rotation steps, each row followed by its count of steps
The counts run from 0 to 509.
[  2   0   9   0   0 -10  -6  14   9  11  -9  27  -5  -2   8   9   0  -8
  16 -11  13  11   2 -16  21  -3  10   4  -7 -14   5  28 -34   9 -10 -18
  -7   9  11  12   6  48   7  -3   8  36   9  13  -9   9  -2   4 -11  -3
  23  -2 -25 -13 -18   9  -4   7  -6  10 -10   0   4 -28   3] -> 28
[  8  13   1  14   5   2   2  -8  16  -1 -13 -11  -8  -7  17   0 -12  -7
  -2 -11   0   0   6 -24 -21  14   7   0 -24  -1 -13  24  -5   2  13  10
   4 -22  -5  -5   7  -3   9   4  12   0  -7  -9 -19  26  -6 -14  31   1
  20  -1  14  -8  -4  -4 -35  13  -1  27 -17   7  -8 -27 -19] -> 364
[-22  -3  21  16   8  -6   6  13  11  -3 -20 -13 -12  -7  21  15  16  -5
  20  -9  19 -30  -3  -3  11 -29   5 -23  24 -19 -14  13 -24 -14 -22 -16
  -2  12  -1  -1 -35   9 -14  10  -4  -3   5   5   5  -1   4  11  -5   6
  -4  -7 -13 -15  -7   0   1   9   2 -17   8 -19  -7  10 -15] -> 83
[ -7 -11  17  11  -1  16   5  13   6   1  13 -16  -9   8  -3   6 -15  -1
 -14  -3  12   1  -5  13  -3 -21  -1 -11  20 -16  19   0   7  13  16 -18
 -10   2  17 -10  -6  -9 -11 -13 -36 -16  -9   7  18   9  12  -1   4   6
 -10  10 -17  -9   5   7   5  -9  13 -18   6 -16 -16  44 -16] -> 387
[ -8  -4  -2  -7  -1  -2   0  13   4   4   2  13   8   8 -12 -41  18  19
  -9 -11  -3 -12  -8 -13  -5  -4 -12   1   7  -9  -7 -20  15 -11 -14  28
  13  18 -12 -30   2  16 -13 -13  23 -29   9  -1 -10  12  21   4 -12  -3
  -4  -3 -15  15  17   8  18  10  13 -14  -7   7   1  -8  17] -> 112
[  7 -25  -2 -16 -28   9 -11  -4   2  12 -15  31  32  10   3   4  -1 -10
 -10  15   7  15 -10  -8 -16 -21  12  19  -5 -16  -8   4 -17   1 -16   1
  -1   0  16  14  -3  -6 -24   0  10 -12  -3   3  -9 -30  15 -19 -33   8
 -20 -14  15 -11  -7   8  -8  17   8  -2  10 -10   0  -4   1] -> 231
[ 13 -23   0 -22 -30  11  -8  -9   4   5  -9  17  24  15   1   2 -10   8
 -27  12 -12  10 -13  -6 -28  -9   3  36  -7 -21 -12  12 -15   7 -13 -10
   5  16   3   3   2  -6 -27 -10  16 -18   2  -2  -9 -18  16 -12 -20  13
   1 -11  17  -8  -1   7  -6  14   7  15   7 -11   4  -7  10] -> 230
[ 32  13  -8  -2  -1  -7  18  43  -2  11   0   0  -8 -19   5 -13 -16 -20
  -9  -6  -1   0  12 -14   5  -6   1 -16  -9 -11   3   9   6  -6  25  31
  17 -11   0 -14   3  12  18  -2  -9   4  -9 -13  -6  26 -12  11  12 -16
  -1  -1   3  -5   1   0 -34   8  -9  -2   3  10 -10  -8 -31] -> 362
[  2  -9 -15  21 -15  -8  13  15   9   7  30 -16   3   6   3   7  15 -11
   3  10 -10   0  -1  -3 -13  -7  -6   3 -11   2  15  -9  13  -2 -25  13
  17 -10  11  22   3 -20  11 -17  -6 -12   8  14  11  -1  -6 -21  -4 -12
 -29 -12  -6  17 -11  14  30 -13   4 -30   9   8 -12  19 -12] -> 394
[  7  -3  -9  -8  -3   4  -1  32  -8   8   2   9  -7  -1   1  -8   2 -12
 -17 -21  24   3   5 -13 -12 -11 -12  -9  -2 -10  -1   0  23   1  17   6
   1  -4  18 -14  -6 -17 -16 -13 -16 -29 -10  -7   0  18  -1 -18  -4   1
 -13  -2  13  -4  -3 -21  -6   3   6 -28  15 -14 -16  28 -39] -> 273
[-21  -7 -17  29  -3   6  10  -9  11   6   2 -21  -3   3  21  24  16 -19
  -1  -6   9  -6   5 -31  -9  17  -4 -11 -22 -19  -2   4   8 -10  -3  10
  12 -50   7  -3   7 -10   1   4  14   2   9  -6 -11   1  -1 -28  19 -15
 -11  -3  21   5   3  -7  -4  -9  23  -5  -3  23  11 -16 -10] -> 481
[  8 -10   2  -7  -8  -6  -8  34  -8   6  31  -3  -5  -1 -13 -13  10 -12
 -28  -2  -4   6   3 -17 -11 -10 -25  -8   5  -7  27 -19  -2   6  26 -15
   5 -10   4 -12   5   2  -4 -13  -5  -7   5  10   5  16  28   2  20   7
 -32  -1   5  10 -10   0  14 -29  20  -6   7  16  -9  12  17] -> 219
[ 18   8   2 -14 -14  13 -14   5  -1  14 -21   0  -8  -4  12  -8 -19 -15
  -1  12   6   7   4 -26 -43   3   1  -2 -15 -12   0  20  -1   4  37  10
  14  -1  21  -6  -2  18   7 -10  -3   6   3 -13 -18  16  -2  10  10  11
  16  -7   5 -16  12 -22 -33   9 -12  20   5 -11 -16 -21  -1] -> 68
[ 10   6 -21 -12  11  -3   6   4  19   1  -6  28   6 -16  -3  -6  15  -7
  -4   9  13  -3   4 -11  21 -14  -1  -5  15  -7  -4 -29 -36  -5  -2  25
 -16  -2  -1 -14 -29  16  -6  14  -7  11   7  -3  10   9  32  -5  -7 -18
  -8   6  27 -17 -16  -4  -8 -19   7  11  10  17   2  -8  15] -> 79
[-13  -6  -8  13  14  10  -2   8   9  -2   0  12   3   7   7 -16  22  -7
  -1   6  29  -6  -7  -5 -34   1  -7  -2  -7   6 -14  -8  16  -4  -6  36
   0 -11  17  -4 -16  -5 -10  -1   9 -25  18  -4 -22   5  13 -30  -7   7
 -22 -22  20  -1  -4 -11   6  12   2  -5   5 -17 -20 -12 -22] -> 454
[ 24 -10  20  16 -13 -12  -9  -8  17   6 -24 -26  -4  -3  34   3   0  12
   6 -11 -17 -26  -9 -20 -10  -5   4   3 -15  -8  -7  18 -10 -12 -30  -6
  18   7  -7   9  -2   5  13  -1   2  -8  -1 -13   4  23 -17  12  19  -9
  33  -3 -15  12  20   6  -6  13  -3   6 -15   2  -2 -18  -8] -> 21
[ -9  14   2   9  -9  11  17   6   9  -3  -5 -23   7   1  13   1  -4   3
  16   1   3 -13  -8  -3  16 -34  10 -30  18 -20 -18  -8   7 -24 -20  21
  32   1 -18 -21 -13  -6  11  -7  -2  -2  -2  -1   3  -7   6  11 -15  -6
  -9  -7 -26   1  20  -4  10   7  -1 -34  10 -14  -6  18   8] -> 468
[  7  -1 -14  -4  -9 -18  10   1   8   8   2  10 -34   8  20 -25   5   3
   5   0 -25 -16 -16  -3  -6  16  -1  24   3 -14   2   8 -12  -8  -9  -8
  31   8  10  -8  -1  11  14  17  -6  -2   8 -17  11  34  -5   3   5 -26
   5   5 -16  16  10  12   6 -19  -8  17  -1  24   1 -25   5] -> 369
[ 27  -2  21  24   1 -17  -1   1  25  11  -9 -24  -3 -16  15 -12  -7  11
  -3  -8 -21 -23  -2 -15   6  -2   6   1  -4   4  -2   6  -6  -6 -31  18
   5  11  -1   8   2  21  21  -6   2   1   8  -5   9  23 -16  12  30 -21
  29   4  -3   5  14  17 -15  12  -3   2 -15   9  -6 -10 -24] -> 20
[ -6   6 -13  -5 -11  -7  14  15   4  -4  26   5 -32   8 -12  -3  -1  11
  -8   6 -10  -2  -4   4   1  11  -2  11  12 -22  23   3  -6   8  23  -7
  -2  18  17 -22 -13   3   0  -6 -35   3   7 -11  25  33  23   5  -8  -9
   4  14  -9   0   0   6  19 -34  -1   9  15   9 -17  16  11] -> 39
[  4 -12  -6  -8 -13  21  -4  -1   6   8 -10  10  29  -5  -5   0  -2 -21
 -15   9   8  12  -5 -11   2 -25  -2   2  12 -13  -4 -23 -14 -13 -25  14
  -5  -4  19  11 -18   0 -12   5  -5  -2   2  10   5 -34  26 -22 -19  -4
 -23   1  14 -15  -4   4  -7   7  15   0  20  -8  -1  23  -1] -> 347
[ -3  -5 -10  31   7   3  28   9  15   4  27 -17  -7  13   1  -5  -6 -16
 -16 -11 -14   1   0   2  -6  24  -3  17 -16   1  18   6  27  19 -22  12
   5 -17   7  -2  23 -11  13  -7  -1 -11   6   8  10  15  -9 -29  11 -19
  -2  11 -10  12  -7  24  13  -9  14  -4 -12  13  -4   3 -23] -> 99
[ 15  -2  -7   9  11   6 -10  18   9   3  -2  -3  -2  -7  -3   7  10 -10
 -24  -6 -13   1   4 -10 -23  -6 -26  25   1   3  -5  -4   8   1  -3  14
  -4  10  16  22 -20   5 -13  -1  12   5  11   7 -18 -20   6 -18  20  28
  -3  -1  28  -7 -25 -14  -3 -11  -4  23  24   3 -22  -5 -18] -> 222
[ 19  10   0  -5  -4 -33   9  -1   6   1 -13   0  -5  -3   3   9   3  15
  -2 -26 -25 -26   8 -21  21  -9  -4   0  -3  -5 -13  22  -2  -9 -38   4
   6  31 -21 -18   7   0  -1  -8   8  -7   9   1  12  21 -13   9   1 -22
  30   5 -11  11 -11  17   1  14  -3 -18  -3  15   8   9 -21] -> 316
[-14   2   1  12  12 -12  13  13  16   5 -14   6 -15   0  19 -15  17   2
  21 -22  15 -28  -5  -9  22 -15  12 -16  14  -3 -19   1 -11 -18 -36  10
   1   4   2 -13 -23  10  -3  12 -11 -14   6  -3   5  15  -4  -2 -14 -28
  -1  -1 -11   7   8   1   1  13   7 -23  -3 -12  -5   5 -35] -> 199
[  5  10 -16 -22 -14   0  -3   7  -1  -6  10   3 -36   7  -2   8 -13   1
  -9   9 -10  -2  -5   0 -20  -1 -15  14  16 -29  11  13  -9   7  29 -20
   4  21  13 -13 -16  -6  -8   3 -33   2   3 -14  12  21  16  -1   1   2
  -1  11  -4  -1 -10  -9   5 -30 -13  17  34   1 -14  24   4] -> 40
[  3 -10   0  14  -6 -12   4   6  12   2  23  -1  -5  10  13   3  18   7
  13   7   8  -7  -5  -5 -24  -7   4  10 -30  15  -5  12   4  -2 -26   3
   9   7   4  34   1 -24   8 -17   1 -27  -1   2  -5  15  -8 -21 -12   2
 -17 -19  -8  17 -12  13  29   7 -11 -24  -2  -6 -19 -13 -24] -> 278
[ -6  20 -20  -6 -10 -20  23  12  -2   1   2  15 -22 -15  -1   4   8 -10
  25  18   1 -12   4   0   9  -1   8 -19  16 -12  15   0 -20  -5   4  11
  -1   0  28 -12 -23  10  16   4 -33   3  22   1  18  22   7   5 -18 -28
 -16  -1  -6  -6 -14  13  -2 -20 -13 -17  19  11  -6   9  -2] -> 422
[-22  -5   1   6   1   8  10  -5   5  -8   3   6   1  24   6   8  -4   4
 -18 -23  18  -6   3 -15 -12  14  13   9 -21 -18 -15  36   4  18   8  -9
 -14 -10 -17 -26  19  -4 -22  -9  13 -14   6  -1 -20  17  14 -27 -16   7
  12  -2   7  -7  -1   2   3  20   9   0 -19  -5   3 -19  -3] -> 150
[ 23  -4  -5 -11 -13 -12 -10  36 -10  14  16  20 -12  -9 -16 -17  -2  -1
 -16   0  -6   3   9  -6 -26   3 -11  11   0  -8  15   6  19   8  29  15
   2  23  31  -2  -8  25   1 -24  -9   1   9  -9  -5  23   2   4  -1  13
  -3   1   3   6   2 -10   2  -9 -16  -5  11  -1 -19  -6 -15] -> 450
[ 19  -4  19   4  -1  21 -16 -19  23   0  -4 -11  11   1  -7   6  -4   6
  -8   5  -2  20  -8  -5 -11 -21  -6  12  -4   7  -5 -16 -28  17 -21 -11
 -13   9   6  31   2   8   9  -8  -4  20 -11  19   3  -6  29 -10  19  11
  14   7  -4 -18 -20   8   8   3  -4  34   5  -5 -16  14  15] -> 169
[  1  30   9  -3  -2  19  -3   3   6  -2  -7 -19 -26   3   0  -4 -20  15
   1  -7   9   6  -8   4 -28  -8  -5  -8  -1  -9  -6   5  24   3   4  14
  12  25   8 -13   3  -1   6 -16 -16  -3 -10   0   3  16   1  -4   0   3
  27  17 -24  -9   5 -20  -2   4 -17  10  21 -28 -28  36 -17] -> 504
[ -3  10  25   7   4  -5 -17  33   7   9   7   5 -14   9   3  -9   8   3
   4 -41  27   0   3 -18   0 -15  -5 -15  -8  -7   4  24   7   5   2 -13
   6  12   2 -10  11  19   3 -25   7   7 -14   7 -12  26  -5  10   0  13
  16  -1 -38   1   3 -14  10  18  -6 -18 -14 -15 -13  -1 -17] -> 325
[ 27  -2 -14  -5 -20   2   4  35  -5  20   1   0  -6 -10  19 -12 -16 -23
   2  -5  13   3   1 -11   1  -9   8 -20  -4 -19  12   4   1 -13  22  18
  22 -14  20  -6  -1   6  16   0 -17  10 -14  -9   4  15 -16   7   5 -23
 -11  -6 -11   3  15  -8 -21  -7   0 -14   3   7  -8   2 -26] -> 361
[  4   8 -15  -5 -10   1   9   8  -5  -1  22  11   1  16  -6  12   0 -12
 -12 -10   0  14   6 -11 -23  15  -4  33 -27 -14   2  38  20  10  -2   2
  10   3  -1   7  20  -1 -10 -12  29   6  -1  15 -31  -7  -8 -29 -18  19
  -1  -9   0  -7 -26   0   9  10  -8   0   6   5  -2 -20   2] -> 445
[ -8   0 -21 -19 -11  -1  -7  -3   8  -1 -18  30  -4  -7   6 -10  19  -8
   6  14  21  -4  -8 -16   0 -15  -3  -7   5 -12  -9 -23 -35 -19   1  11
   5 -16   8 -21 -19  10  -5  18  -2  -2   7 -14   5   7  35  -9 -17 -25
 -20  -8  19 -12   0 -17  -8 -14   6   7  14  12   1  -5  18] -> 78
[ -1  -4   0  26 -14  12  -1 -20  17 -10  12 -31  13  19   4  30  -6  10
  -7   1  -1   6   2 -13 -32   1   0   9 -28   6 -12   2  13  11 -10  -3
  -5  -9   5  13   9 -42   4 -19  -3 -13  -8   2  -1   3  15 -24  13  11
   4  -2  15   0 -15   1  21   0   3  -4   1  -1 -11  19  -1] -> 392
[ -4   0  13  19   1   2   2  33   0  13  17 -11   3   3   0  -2   1  -7
 -19 -41   7  -9   7 -17  13  -8 -15 -11   6 -19   7   7  27 -10  -1   3
  14  -3  -7 -16  11  14  -6 -28   9   0   2  11  -6  12  -8   1   4   8
   3   5 -28  11  10 -13  13   5  22 -30 -12   6  -5  12 -22] -> 441
[  5  13   3 -29  -7   0   1 -12  12  -8  -3  26   3  18 -11  -2 -16  27
 -11 -16   7  16   1  -3   0   2  10  32 -16  -9  -3  10 -14  19  -6  -7
 -22  26  -9 -17  12   3  -9  -9   1   3  -5   8   3  20  24 -16 -31   3
  30  15   1 -12 -20   6   9  11 -12  21  -1   1   2   9  13] -> 498
